Rotation paths and how fast each direction turns (degrees a step):
Each turn is a multiple of 5 degrees from 10 to 175, or 0.
Each row of a path follows its step; steps can be skipped.
Rotation 1:
step 0: 76; -28; 20; -6; -27; -30; -53; -1; 10; 19; -2; -21; 14; 13; 12; -1; -86; -23; -6; 49; 42; -12; -44; 58; 4; -14; 19; 8; -6; 29; 4; 15; 10; 6; -7; 17; 31; -46; 30; -24; -8; 23; -19; -34; -15; 4; 37; 26; 66; -15; 83; -36; -9; -5; -3; -27; 15; -5; 1; 28; 29; 7; 42; 70; -11; -65; -21
step 1: -40; 14; 29; 2; 34; 63; -12; 20; 26; -6; -38; 34; -42; -3; -10; -25; 37; 37; 25; 12; 18; 50; -67; 37; -21; -9; 10; -55; 26; 9; 90; 19; -47; 30; -43; -9; 5; 17; -1; 45; 13; 5; 28; -32; -2; 63; 30; -54; -20; -23; 24; -12; -6; 21; -69; -26; 5; 17; 31; 1; 22; 33; 33; -5; 5; -18; -18
step 2: -16; -10; 0; -48; 18; 32; 32; -41; 13; 21; 12; -96; -17; 35; 24; -14; -37; -1; -7; -27; -96; -2; -14; 11; 26; -34; -15; 12; -27; 19; 20; -13; -33; 4; 29; -23; -40; 55; 34; -18; 35; -51; -3; 4; 6; -7; 14; 30; -31; -63; 43; -21; 21; 3; -51; 64; 54; -45; -9; -9; -11; 8; 4; -23; 21; -1; 6
step 5: 30; 6; 22; 34; 17; -28; 1; -10; -17; -15; 42; -45; 0; 27; 9; 14; 43; 67; 19; -8; 14; 21; 14; -52; 46; -57; -32; 25; 46; -17; 19; -28; 3; -37; 19; 5; -28; 11; 26; -10; -34; 34; -25; -41; -20; -27; -54; 37; 17; 50; -55; 33; -13; -21; 18; 11; -65; -3; -47; 12; -11; -22; 56; 52; 26; -54; 33
step 6: -22; 10; -13; 50; -20; -33; -39; 7; -42; -33; -25; 65; -10; 17; 24; -22; -2; -11; -11; -50; 12; -79; 32; -45; -50; 5; -20; -33; -10; 23; 17; 24; 26; 22; -60; -23; 1; -29; 7; -22; -9; 40; -34; 47; 11; 22; -35; -1; -59; -12; -29; -12; -54; -10; -7; 72; -64; -19; 5; 34; 42; 17; 30; -4; -21; 17; 10
step 7: -36; -34; 25; -30; -41; 29; -6; -15; -8; -7; 42; 8; 11; -7; -46; -14; -2; 10; -48; 83; 23; -31; 44; 29; -5; 29; -19; 3; -16; 6; -22; 20; 88; -62; -2; -23; -5; -25; 27; -21; 38; 41; 22; 1; -12; 8; -45; 10; -6; -10; -50; 19; -5; -3; -47; -46; 63; -32; -52; 48; -1; 25; 4; -40; 35; 16; 12
step 10: 16; 4; -13; 48; -5; 31; 46; -24; 42; 10; -20; -62; -52; 11; -10; 26; -16; -30; -20; -41; 31; 38; -51; 1; -24; 19; 38; 10; 41; -35; -16; -35; 18; -3; -1; -47; -43; -1; 32; 24; -24; -22; 44; -8; 34; 62; -29; -51; 35; 8; 48; -56; 25; -46; 33; -62; -11; 39; -6; 35; 14; 19; 0; -24; 8; -33; -23
step 12: 1; 17; -29; -8; -5; -18; -24; 61; 17; 23; 0; -33; 43; -57; 2; -59; -26; 9; -17; -23; -2; 33; -29; -35; 26; -66; -4; 59; -23; 42; 44; -34; 19; 14; -34; -29; -18; -25; -9; 45; -9; -12; 19; -2; -22; -13; 46; 17; 2; -35; -18; 27; 38; -32; 10; -58; 41; -53; 28; -20; -37; 34; 74; -6; -45; 16; 20
step 13: -5; 35; 53; -20; 68; -26; -64; -6; 14; -34; -19; -2; 6; 45; -37; -16; 34; 6; 14; -37; 1; 2; 33; 12; -38; -26; -21; 55; 10; 4; -14; 43; -2; 15; -14; 5; 62; 86; -3; 41; 10; 23; 36; 46; -65; 3; 28; 49; 23; -37; 70; -19; -7; 28; 37; 10; -5; -7; 6; 17; -22; -6; 23; 2; 27; -1; -38
Speeds:
1; -9; -1; 10; 9; 0; 8; 4; -7; 6; 1; -14; 12; -3; 12; 6; 4; -1; 18; 4; 0; -6; 7; 1; -4; -5; 10; -6; 4; -5; -10; 8; 3; 0; -4; 2; -5; -12; 13; 6; -7; 5; 5; -14; 2; 8; 2; -5; 10; 20; 4; -4; 4; -5; 7; 6; -8; 13; 8; 1; 22; -7; 1; 11; 0; -6; 2 : 70
-3; 14; -5; 1; 8; 1; -5; 2; -2; 4; -9; 8; 11; -2; -14; 3; -7; -4; -2; -13; 8; 1; -11; 11; -11; -4; -7; -10; 6; -6; 1; -4; 3; 4; 5; -10; 1; 22; 4; -2; -18; 13; -1; -7; -2; 8; 4; -11; -11; 0; -6; 0; 7; 1; 6; -7; -15; -7; 9; -7; 7; -4; -8; -3; 10; 7; 11 : 155
12; 7; -1; 11; -17; -8; -1; 4; -5; -16; 6; -2; -4; 6; -17; -2; -1; -5; -11; 6; 9; -2; 5; 10; -4; -1; -2; 1; 1; 7; -2; 6; 9; 7; -8; -5; -5; -1; 4; 10; 11; -3; 6; -11; -19; 7; 10; -10; -8; 2; 3; -9; -6; -10; 13; 6; 7; 3; 9; 5; -2; -7; -5; -4; -6; 2; -18 : 115
2; -19; 14; 8; 1; 1; -2; 4; 5; 3; -5; 4; 3; -9; -5; -6; -4; 5; 10; 1; 1; -11; -3; 2; -6; 13; 3; 5; 10; 9; -7; -9; 15; -7; 4; -1; 2; 1; -10; -4; -9; 2; -7; -11; 4; -5; -13; -6; -9; -9; 0; 19; -20; -1; 0; 7; 2; 0; -1; 15; 2; -7; -7; 11; 5; 11; -10 : 40
1; 10; 15; -3; -1; 5; -10; 8; 4; -8; 14; 2; -6; -7; 0; -11; 6; 21; 4; 24; 2; 16; 18; -3; -5; -10; -2; -13; 5; -10; -5; 6; -11; -5; 10; -7; 1; 8; 5; -2; -6; -3; 5; 2; -1; -6; 1; -8; 4; 4; -1; 9; -9; 0; 1; -6; -4; 10; 4; 4; -1; 8; -5; -5; 2; 8; 3 : 175
6; -9; -2; -4; 5; -15; -7; -1; -1; 3; 4; 4; 2; 0; 5; 12; -21; 13; -7; -5; -8; 2; 12; 5; 6; 2; 6; 6; 6; 7; 2; 12; 9; 3; -9; -4; 6; -11; 3; 9; -14; -4; -2; 13; 8; 2; 7; -1; -1; -15; -3; -4; -10; 6; 5; -15; -10; 5; 11; 6; 4; 1; -1; -19; 5; -7; -2 : 115
0; 5; -9; 1; -10; 0; 1; 1; -11; -6; -2; 15; -6; -16; 1; -2; 1; 8; 9; -1; 4; -2; -3; 5; -10; -8; 10; 5; -4; -5; 2; -2; -8; -2; 4; 23; 16; -12; -14; -5; 3; -2; -14; -6; -1; 10; 0; -9; -4; -4; -2; 3; 0; -5; -3; 9; 1; -2; 9; -8; 14; 4; 16; -19; -1; 4; 0 : 135
Rotation 2:
step 0: -60; 20; -28; 4; 32; -22; -31; 9; 4; -6; -22; -53; -3; 15; -10; 14; 44; -17; 15; 16; -21; 2; -71; 4; 46; 54; -18; 35; -29; 61; -25; 4; -32; -75; -66; -8; 33; -11; -57; -25; -36; -35; 29; -39; 13; -26; -6; 21; 27; 21; -22; 30; 18; -10; -40; 6; -47; 27; -29; 14; -13; 12; -24; 51; -10; 30; -23
step 1: -2; 10; 21; 4; 13; -22; -28; 51; 35; -20; 0; -1; 63; -9; -32; 26; 65; -66; -28; -46; -20; -1; 19; -51; 19; -7; -31; -6; 35; 25; -2; 71; -24; -22; 18; 8; 0; -61; 15; 33; 53; 5; -26; 39; -21; 36; 32; 49; 45; -7; -24; 16; 3; 14; -53; 4; 32; 24; -36; -30; -12; 11; 19; -32; -61; -4; -21
step 4: -23; -18; -4; -57; 18; 1; -43; -21; 50; -20; -33; -15; -8; 35; -9; 77; 14; -38; 83; -8; -32; -32; 18; -28; -5; -15; -14; 4; 44; -15; 54; -41; 30; -39; 0; 32; 19; -52; -25; -31; -36; -31; -11; -1; 36; 23; -64; -2; 27; 14; 26; -44; -13; -48; -14; -17; -3; 44; -17; -5; 2; -24; -26; 25; -19; -45; -34
step 6: 64; 10; 30; 18; -18; -65; -42; 35; 43; 4; -48; -22; -5; -23; 17; -10; 53; -37; 14; 67; -40; -29; -19; -6; -29; 52; 1; 37; 8; 7; 61; 16; 45; -45; 13; -7; -40; 16; 33; -26; 28; -53; -8; 30; 10; 10; -20; 25; 43; 13; 17; -13; -13; -45; 0; -18; -42; -31; -4; 73; 8; -2; 3; -18; -7; -29; -14
step 7: -16; 29; -38; 35; 33; -1; -61; 16; 37; -5; -11; -38; 19; -35; -31; 87; -35; 8; -35; -25; 51; 5; 15; 8; -28; -5; 6; 43; 57; 8; -35; -16; 24; -29; -14; -12; 10; 35; 18; 5; -10; 4; 63; 28; -17; 41; -14; 35; 4; 80; -8; 55; 24; -15; 19; 8; -13; 14; -44; 25; 6; 11; 55; 36; -8; -42; 10
step 9: 10; 11; 12; 8; 6; -37; 12; 34; 17; -50; -35; -24; -29; -35; -33; 64; 11; -32; -18; 41; 108; 7; -44; 28; 4; -18; -19; -18; 25; -35; -19; -66; 6; -22; 29; 49; -25; -30; -60; -2; 41; 9; 59; 27; -6; -4; 22; 7; -5; -12; 26; 21; -18; -49; 25; -26; 54; 4; 20; 22; -21; -24; 7; -2; -4; -11; -42
step 10: -3; 52; 21; 10; -5; 5; -28; -7; -4; 49; -49; 13; -14; 0; 12; 13; 11; 1; -31; 35; 6; -50; -7; 8; 6; 42; -50; 84; 60; 51; -30; 30; -5; 37; -17; 35; 50; -13; -65; -23; 25; -34; -43; -16; -21; 14; -25; 13; -11; -36; -3; -23; 16; -46; 50; -30; -4; -53; -7; 3; 26; 15; -10; 59; -7; -45; -24
step 11: 5; -22; -9; 13; 19; -12; -6; -23; 69; -34; 21; -7; 13; -35; -40; -27; 64; -17; 26; 15; 38; 1; -31; -13; -9; -3; -47; 5; 40; 35; -16; 44; 34; -32; 44; -44; 55; 21; -58; -32; -12; -8; 39; 28; 71; 37; 0; 16; 4; 53; 4; 31; -7; 6; 40; 14; 48; 15; 45; -3; 31; -14; -9; 13; -55; 5; -45
step 12: -31; -7; -68; -9; -6; -15; -48; 72; 33; 10; -17; 2; -13; -16; -9; -4; -10; 6; 10; 4; 18; -48; -65; 5; 74; 54; -25; -5; 29; 20; -69; 41; 11; -9; -7; 52; -26; -18; 66; -35; 42; -49; -37; 45; 3; -3; -8; 13; -14; -2; 10; -16; 23; -24; 44; -3; 35; 36; -19; -35; 30; -1; -4; 15; -8; 9; 43
Speeds:
-8; -5; 6; 2; -3; -2; 10; 12; -3; -2; -1; -7; -11; -15; 3; -3; -6; 6; -5; 18; -8; -3; -3; -2; 5; 5; 0; -4; 1; 2; -1; 2; 1; -9; -16; 10; -14; -10; -1; -3; -2; 1; -2; 17; 1; -11; 14; 15; -7; 8; 16; 10; -13; -9; -7; -9; -9; 5; -5; 1; -4; 2; -10; 2; 11; 2; -1 : 120
-3; 2; -8; 4; 16; 2; 12; 11; -3; 4; 6; -19; -16; -1; 18; -9; -10; 4; 2; -3; -6; -6; 7; -1; 6; 3; 12; 5; 4; -6; -1; 12; 8; -6; 6; 5; 0; 10; -1; 2; -8; 3; 3; 3; 15; 9; -1; 3; 10; 16; -11; -8; 0; 7; 6; 1; 13; -4; 7; -4; 6; -3; 11; 4; 4; -12; 1 : 85
-11; -17; 2; 1; -1; -10; 3; 20; -5; -9; 0; 3; 6; 9; 5; -3; 3; 0; 9; -11; -7; 9; -5; -12; 6; -13; -9; 12; -3; -5; 4; 4; -2; -7; -13; 3; 4; -5; -4; 4; 7; 10; -13; -13; 5; -10; -2; -2; 4; 0; -5; 6; 6; 19; -6; 11; 6; -6; -2; 3; -1; 7; -7; 6; 8; 12; 5 : 20
-7; -8; -2; -4; 5; 1; -8; -6; -11; 9; 7; 1; -1; 14; 4; -1; 2; 10; 1; 0; 5; -2; 19; 7; 0; -7; 1; 6; 7; -2; -30; -4; -17; -18; -3; 0; -5; -4; 5; -11; 9; -4; 6; -3; 8; 3; -6; 4; -5; -8; 7; 1; -1; -8; 5; 7; -6; -9; -14; -1; 2; 0; 3; 3; 11; -6; 1 : 140
-7; -9; -8; -1; -11; 2; 7; -5; 14; -3; -8; -2; 17; 3; -3; -16; 5; -3; 8; 6; -6; -6; 4; -11; 7; 2; 13; -3; 12; -3; -9; -6; -4; 17; -12; 8; 2; -1; 7; -6; -5; 4; -2; 6; 3; 11; -3; -5; 3; 2; 9; -11; -12; 1; 14; 10; 9; -1; -1; -11; 0; -2; -19; 2; -10; 3; 0 : 40
-8; 2; -7; -3; -8; -12; -4; -4; 4; 21; 1; -1; -5; -7; 11; 10; 2; -10; -4; -2; -5; -4; 6; -2; -9; -4; 7; 3; 0; 5; 8; 10; 5; 10; 9; 13; -1; 3; 2; -18; 14; -1; 3; 0; 1; -6; 5; 4; -6; -10; -5; -17; 1; 10; 3; 4; -4; 17; -6; -3; 5; 16; -5; 2; 14; 10; -8 : 170
